H: 65 71 64 104 133 211 69 72 62 69 98 136 37 93 156 109 94 82 43 178 173
Q: 156 66 134 108 37 90 66 92 86 142 162 168 147 120 103 176 49 109 142 173
 52
A: 200 150 174 150 87 59 182 46 207 205 49 144 206 137 185 107 150 234 183
 135 58
M: 82 197 70 146 192 188 193 184 162 73 178 130 71 150 183 149 196 20 162
 169 199
U: 59 85 92 172 54 96 69 148 86 69 212 44 77 180 106 73 47 123 71 39 71
K: 183 78 176 63 108 178 67 183 59 173 151 205 169 77 68 248 81 92 155 207
 143
J: 162 196 171 154 212 147 185 201 181 142 139 96 187 154 132 119 200 125
 194 92 180
L: 93 178 85 216 98 40 195 91 209 88 171 54 132 215 187 58 150 134 176 42
 61
F: 109 107 146 133 154 160 74 210 67 119 195 77 137 137 55 122 96 145 87 60
 172
size: 162 196 171 => 3
tags:
43 -> k987
92 -> k620
178 -> k217
60 -> k961
169 -> k66
207 -> k621
42 -> k599
key L 20:  => k599
which: 200 150 174 150 87 59 182 46 207 205 49 144 206 137 185 107 150 234 183
 135 58 => A
common F Q:  => 109
which: 65 71 64 104 133 211 69 72 62 69 98 136 37 93 156 109 94 82 43 178 173 => H
which: 183 78 176 63 108 178 67 183 59 173 151 205 169 77 68 248 81 92 155 207
 143 => K

R: 238 116 107 220 129
S: 137 176 112 88 75
T: 137 176 240 37 113
G: 96 239 109 91 158
V: 247 100 124 218 158
E: 73 250 83 118 160
Z: 124 66 252 81 55
D: 174 89 121 225 156
X: 129 173 45 171 240
N: 93 197 133 155 107
W: 84 79 191 50 16
which: 137 176 112 88 75 => S
common X T:  => 240
then: 66 252 => 81 55
which: 124 66 252 81 55 => Z
key -> tag
238 -> k994
110 -> k697
109 -> k234
237 -> k576
96 -> k223
158 -> k997
97 -> k819
key G 1:  => k223

B: 155 145 175 117 161 209 75 96 124 106 95 173 112 189 122 143
P: 155 129 186 117 161 151 71 118 101 106 114 142 96 199 140 143
Y: 155 145 175 117 161 209 84 96 124 106 95 173 112 189 122 143
size: 155 129 186 117 161 151 71 118 => 8
then: 186 117 161 151 71 118 101 106 114 142 96 => 199 140
which: 155 145 175 117 161 209 75 96 124 106 95 173 112 189 122 143 => B

lutu: 127 126 136 140 128 127 129 11 93 106 142 114 128 128 128 126 118 138
 107 115 128 130 124 122 180 126 129 129 131 126 142 140 128 110 142
lasig: 128 128 126 115 126 136 139 190 133 123 134 121 127 131 127 126 122 132
 123 129 130 174 34 103 219 126 132 129 128 142 98 71 132 80 131
mapi: 127 125 146 150 129 129 127 125 117 118 135 128 128 107 128 138 126 118
 114 115 125 85 185 135 126 127 153 108 117 40 158 135 128 130 131
tam: 128 127 142 163 130 118 127 125 127 123 137 102 129 133 127 128 132 125
 129 120 126 98 175 139 95 128 132 119 121 50 182 169 127 125 129
dofi: 127 126 136 140 128 131 110 11 93 106 142 114 128 128 128 126 118 138
 107 115 128 130 124 122 180 126 129 137 131 126 142 140 128 110 142
then: 128 130 124 122 180 126 129 129 131 126 142 140 => 128 110
then: 129 127 => 125 117
size: 127 126 136 140 128 127 129 11 93 106 142 114 128 128 128 126 118 138
 107 115 128 130 124 122 180 126 129 129 131 126 142 140 128 110 142 => 35
which: 127 126 136 140 128 127 129 11 93 106 142 114 128 128 128 126 118 138
 107 115 128 130 124 122 180 126 129 129 131 126 142 140 128 110 142 => lutu
tags:
125 -> k282
143 -> k546
142 -> k805
127 -> k17
126 -> k708
130 -> k326
key tam 3:  => k805

tib: 118 33 115 114
zeful: 90 134 67 130
gupe: 131 66 114 140
Timim: 110 155 122 132
val: 131 82 130 142
size: 131 66 114 => 3
common val zeful:  => 130
which: 90 134 67 130 => zeful
which: 110 155 122 132 => Timim

